Each path is a new rotation, seen through one point. The rows after it are directions, each followed by how far the rotation turns it, in deg/step (0 if it stays put).
Each turn is a multiple of 5 degrees from 10 to 175, or 0.
Each row of a path follows its step; steps can be skipped.

step 0: [ -4   0  20  -3   8   2   7   4   5   2 -10  -8  -5  -8  -4  14   4   3
   2   2   2   4  21  -4  -6  14  -6   3   0 -13   1   5   4   5   0   2]
step 1: [  2  -2  -5  -3   1 -10   6   0   3  -5  -5 -19  -2   3   4   3   4  -1
   7   3 -12   4 -24 -17  -5  -1  -8   0   2   8   5   6   2   4   2   4]
step 3: [  4  10   4  -8   4  -7  -1  -1  -3 -10  -3   0  17   0   1   9   2   4
   5  10  11   2   0   5  -9  10  14   5  -3 -10   6 -17 -11   1   4  -4]
step 4: [-13  -5   4   0  -4   4  -8   3 -12  -1 -14  -4 -14  -1  15  -5   6   3
   7   0   5  -4 -10  -9   5  -2   3 -11   5   0  -1  -9   9 -11   3 -13]
step 6: [  2   3  11   2  -1   1 -11  -6   0  -3  11   4   6  13  -4  14  -3   1
   9   4  -5  13 -10  -5   3   7  -7  -6   9  -8 -14  -1  -5   6  11   5]
step 7: [ -5 -25  -3   5 -15   3  -2  -6   6   0  -3 -12   5 -13   0  -6   3  -8
   2   6  -1   3   7  -4  -2   1  -7  -6  -4  -8   6  -7   0  -6  11   2]
step 10: [  0  -5   2 -11   4  -8   7 -11   1  10  -1  -9   0  -5   5   7  -4  -2
 -12   8   2  -3 -16  -3  -9  -5  12 -10 -12  -7   2   4   8  -3  10   6]
step 11: [-18   2 -10 -13  -4   9  -5 -10  -4   6   1  -2   4   1  -7   1 -12  10
   5   1   4   6   2 -12  -2   9  -2   3   5   7 -12  -1   4   1 -14  -4]
step 12: [  8  -3   0  15  10 -17  -5  -1   7  -8   0  -5   2   5   3   3 -11 -11
  12   3   8   0  12  -6  -8  11   3   1   8  -4   8  -5   4  -9  -2  -6]
step 14: [  1   3   1   3 -16  -1  13  -5  -7   6  -2  -3   1   0 -12  -9  19   5
  -1  -5  10  -2   4  -7  -9  16  -1   2   2  -1  -6   5   1  10   5  -7]
Directions:
[-4  0  1  2 -3  6 -1  0  1  1 -2  0 -1  2  0 -2 -2 -1  1 -1  3 -2  4 -1
 -4 -2 -1 -1  1 -3  3  3 -1  4 -1  0] | 155
[ 1  2 -2 -3  0  0  1 -3  1  3 -1  0  1  1 -5 -4  1 -1  1 -1  1 -6  0 -2
  0 -2 -5  1  1  4 -2 -2  0 -1 -1 -2] | 115
[ 3 -2 -1 -1  2  0 -1  1  3 -3  1  3 -3  3 -2  0 -2  3 -1  0  0 -3 -5 -1
 -4  0  3 -2  2  0  2  1  0  1  3 -1] | 160
[-3 -1 -1  2 -5 -2 -4  1  0  2  0  0 -1  5 -1 -2  3  1  1 -2 -1  0 -1 -3
  5  3  3  1  1  2  0  2 -1 -1  0 -1] | 145
[ 4 -3  0  0  3 -3 -2  0 -2  1 -7  2  4  1  1  0  0 -2  4  0 -1  1  0 -2
  2 -3  1  1  2 -3 -1  1  1  4  1  0] | 125
